In the data rows, 128 means zero.
Here are some points:
[ 99 113 114 129 121 161 139  67 116 121  95 113 103 130  91 130 164 146
 150 134 145 141 142  90 130 110 107 128 114  89  97 125 136 190 170  99
 109 142  78  96 134 149 107  94 142 142 139 135]
[131  97 113  63  61  68 113 188 156  82 204 160  66 228 129 109  82  95
  48 136 216 114 125 155  80 156 196 120 159 215 150 147  80  73 170 198
  87 197 185  87 136  19 189 172 168  36  62 131]
[188 137 133  68  95  25  81 255 255 151 255 214  95 173 212  65   0  47
   0  81 100  58 152 255 169 157 255   1 119 255 255 171  83   0  52 182
 156 137 173 199 125   0 255 255 168   0  98  62]
[121 126 126 115 127 103 109 175 203 120 168 118  95 105 109 138 134 111
  92 104  70 132 150 186 146 125 154  68 108  92 119 131 147 119 102 128
 144 102 126 158 108  86 149 170 132  90 148  83]
[140 129 143 103 133 104 109 218 153 121 202 166 128 151 164 103  82 107
  92 114 137  93 113 155 151 138 186 117 127 171 167 133 101  44 119 155
 140 130 173 171 126  87 188 184 147  44 110 105]
[149 132 104 120 136 141 136  89  86 127  92 132 131 139 117 140 145 139
 132 148 161 139 130 101 109 123  93 144 151 130 115 106 122 125 164 120
 140 127 121 109 133 155 100 100 112 153 106 148]
[149 107  98 128 144 121 134 106 141 130 127 122 112 130 133 130 133 125
 122  95 124 109 124 145 113 135 134 112 115 115 127 145 132 137 144  97
 139 126  96 124 133 125 143 144 128 123 127 144]
[ 54 119 128 164 177 145 142  54 120 108  59  97  96  88  80 134 197 145
 152  97  88 137 117 106 146  95  79 146 127  53 108 139 159 255 124  86
  98 108  76 107 104 156 126  94 121 157 185 112]
[133 120 116  69  87 138 110 138 118  98 170 146  67 223  88 104 136 123
  86 130 213 134 123 105 104 144 147 148 168 187 115 111  74 131 232 162
  76 158 139  72 153  81 166 124 163  67  67 123]
[135 120 121 105 106  92 117 170 138 105 221 156 110 210 132 127  63 103
  77 137 160 117 146 157  92 132 186 111 163 227 187 113 104  59 150 171
 119 139 148 122 177  73 184 182 194  83  89 107]
[164 102 114 110 108 157 117 107  95 145  96 142 120 119 113 138 129  96
 121 138 118 115 144 112  94 103 112 108 130 118 130 128 140 142 147  88
 132 137  94  88 132 147 129 121  99 158 129 186]
[158  99 126 123 131 123 133 147 176 149 126 125 104 121 145  98 126 111
 121 116  80  95 148 136 122 104 141  78  88  77 147 146 135  98 102  90
 155 132  76 141  98 119 152 142 126 121 156 121]
[145 126  75 117 105 183 130  68  86 169  69  96 168 119  91 153 153 132
 133 151 200 135 140  82 125 148  83 157 154 118  97  81 139 149 190 136
 104 131  81  67 160 186  73  81  90 204 105 162]
[117 154 137 140 146 133 139 112 127 128 104 115 160 109 137 122 131 134
 129 153 145 134 142 132 115 116 116 142 164 121 136 132 136 132 119 142
 129 111 132 143 117 140 110 103 116 146 162 117]
[151 106 120 109 105 145 131 106 148 143 134 127 116 153 114 106 122 102
 124 129 142 113 142 116 115 124 138 122 129 118 146 123 106 120 139 117
 133 128  93 104 142 132 128 114 124 151 112 172]
[154 138 136 103 127 120 112 160 122 134 156 131 133 155 151 134 113 129
 117 136 171 115 123 127 126 128 129 155 127 162 131 131  97 100 136 141
 122 135 178 121 131 112 120 140 131  87 118 130]
[119 121 112 164 144 189 132  36  77 157   9  92 165  68 118 136 200 153
 209 149 120 142 124  59 143 105  76 171 102  65  56 124 145 194 156  92
 129 113  97  95 107 221  46  69  78 208 159 155]
[ 90 149 185 128 151  65 106 253 193 116 228 165 122 113 155  98  79 123
  82  79  83 104 113 211 190 146 196  77 107 144 143 159 118  77  63 147
 152 120 190 196 114  50 183 207 132  40 151  58]
[157 125 140 124 125 108 141 130  78 147 136 128 166 135 159 123 106 132
 137 136 181 112 108  98 123 127 137 174 137 175 148 126 116  97 135 126
 115 149 165 129 125 154 119 131 130 130  81 160]
[170 143 137 136 126 132 123 141 103 135 120 123 162 108 138 134 132 134
 144 146 124 145 134 125 120 127 115 143 149 147 122 125 122  97 121 134
 142 119 151 142 133 141 102 131 111 147 132 141]
[114 118 120 136 141 139 154  71  81 102  90 114 112 153 111 135 160 149
 151 128 169 140 125  73 100 112  87 168 151 133 103 122 120 191 164 124
 105 139  88  77 145 173 100  85 111 144 118 148]
[116 116 119 133 133 146 158  80  90 104  88 133 109 141 105 127 150 149
 146 135 154 135 114  85  99 120  90 168 132 113 111 117 123 198 165 112
 109 149  99  98 128 149 111  84 139 148 130 152]
Here are 12 more points, each followed by its number:
[170 168 154 139 163 115 122 195 126 197 134 127 220  44 189 130 108  99
 178 158  65 111 137 147 193 144 143 126  93 126 140 151 136  67  42 116
 185  56 174 182 104 142  86 171  81 154 152 114] 0
[196 174 174 136 150  70 122 255 131 169 190 150 214  91 220 124  41 106
 134 146 118 103 130 152 176 150 181 123 122 204 191 145 109   0  61 153
 175  98 241 211 109  96 132 213 121 104 111 106] 1
[ 94 123  63 129  96 226 131   0  55  91   0  59 146  91  36 149 251 162
 166 154 149 152 176  48  85  94   0 202 177  24  17  82 187 255 192 107
  85 166  29  26 170 250  40   0  88 255 100 190] 2
[152 130 142 105 140  77 125 212 167 121 195 163 120 174 153 115  74 115
 115  98 115  96 110 152 137 164 158 107 121 155 151 131 115  78  84 124
 150 132 173 157 114  88 158 185 152  58 129  81] 3
[163 162 196 151 167  71 104 255 171 202 214 141 238  50 237 121  34  99
 148 150  75  96 131 197 224 161 188 105  91 175 188 170 113   0   0 129
 189  73 253 244  82 105  98 224 101 102 130 105] 4
[ 96 133 138 202 169 182 177  58 108 169  13  99 213   0 157 162 180 143
 209 130  52 139 124 102 152 119  44 144 101  26 108 141 188 190  53  84
 154 105  65 169 127 198  74  76  82 237 199 174] 5
[152 150 138 128 130 109 101 151 132 137 147 139 135 145 147 116  99 140
 123 138 136 121 124 119 126 133 141 150 134 171 139 129 125  82 129 147
 127 144 171 150 125 127 124 148 134 114  95 137] 6
[ 92 120 138 149 141 132 141 122 126 108 122 122 138 107 117 143 154 153
 152 120 114 138 114 124 159 116 109 135 119  90 103 144 136 185 125 131
 130 130 121 140  99 137 123 109 135 135 152 116] 7
[112 122 134 134 145 129 139 108 131 107 125 121 131 119 127 140 141 134
 128 120 121 145 119 135 122 122 117 136 132 119 133 123 127 148 126 141
 120 139 115 122 128 127 131 124 138 140 144 127] 8
[115 119  99 141 119 154 136  25  77 119  46  98 115 121 101 151 174 159
 158 147 150 145 131  83 100 111  87 165 149 105  78 120 133 205 182 110
 113 148  81  83 141 170  96  78 122 182 124 167] 9
[118  96  80  47  66 118 107 104 126  78 158 155   6 255  46  95 140 149
  37 114 237 150 120  81  84 145 172 158 164 211 105 106  64 158 255 156
  75 195 135  32 164  84 179 124 164  34  44 116] 10
[ 66 103 122 133 135 127 133 108 158  82 140 133  66 141 106 114 166 142
 113  82 109 139 122 152 124 116 125  86 107  80 118 132 136 193 150 131
 113 146  90 115 114 116 174 127 153  82 154 101] 11
Which two of these numbered points are nearest to each point below by angle, seen from the average point of the first points? Their numbers follow each, nearest first.
[  0 107 165 216 199 131 154 127 226  94 100 101 110   0 135 124 239 159
 187  35   0 133 152 157 232 100  89  50   7   0  80 183 203 255   4  45
 155  82  76 198  66 151 152 115 123 139 255  78] > 7 5
[121 108 146 120 104 106 106 190 190 121 202 149  60 161 129 110  92 106
  67 130  99 131 145 177 135 136 186  64 127 147 177 139 129 100 115 135
 104 111 123 144 129  61 182 157 168  51 142  61] > 3 4
[130 121 124 113 106 122 125 131 129 122 158 137 100 170 117 129 118 120
 101 130 150 120 116 128 108 134 149 121 141 158 143 122 117 118 143 142
 113 141 119 112 140 110 141 132 146 100 110 129] > 10 3
[147 155 148 162 169 121 130 156 131 185  75 110 230  31 177 138 131 131
 199 146  56 122 147 132 194 140 105 135  84  95 116 143 146  97  61 101
 175  86 162 185 102 162  73 143  72 194 173 125] > 0 5
[ 65  98  57  47  86 156 118   0  92  26 115 124   0 255  30  91 178 160
  78 110 251 157 110  62  41 112 106 171 192 133  90 118  81 255 255 161
  13 240  50   0 158 138 170  63 196  94  65 146] > 10 9
[ 90 110 128 128 113 125 137 101 149 101 133 135  78 152 107 118 137 146
 120 110 129 124 126 129 110 123 127 112 128 121 129 130 140 180 138 112
 113 145 113 119 121 110 150 110 141 107 130 125] > 11 7
[109 109 117 114 114 124 128 106 155 121 134 134  81 152 106 114 139 123
 106 125 123 137 145 140 123 122 143  92 117 102 108 137 128 146 160 132
 103 127  77 103 139 121 153 127 148 105 133 107] > 11 10
[138 126 127 113 113 123 132 124 118 127 160 140 108 154 120 132  96 118
 103 135 155 143 124 117  99 132 152 129 151 164 137 115 124 111 156 143
 124 142 135 113 151 118 130 130 141 126 107 135] > 10 6
[137 152 118 128 134 144 132 130 112 129 112 118 135 133 108 146 140 134
 140 131 137 129 129 121 120 123 109 137 126 126 114 134 133 135 135 141
 135 121 128 118 144 131 110 114 136 141 132 111] > 2 5
[167 157 132 140 148 122 136 135  73 144 121 119 199 137 152 146  75 125
 145 164 168 140 107  88 122 128 122 177 150 185 157 111 112  53 132 135
 123 133 177 155 137 139  98 142 119 169  94 182] > 6 1
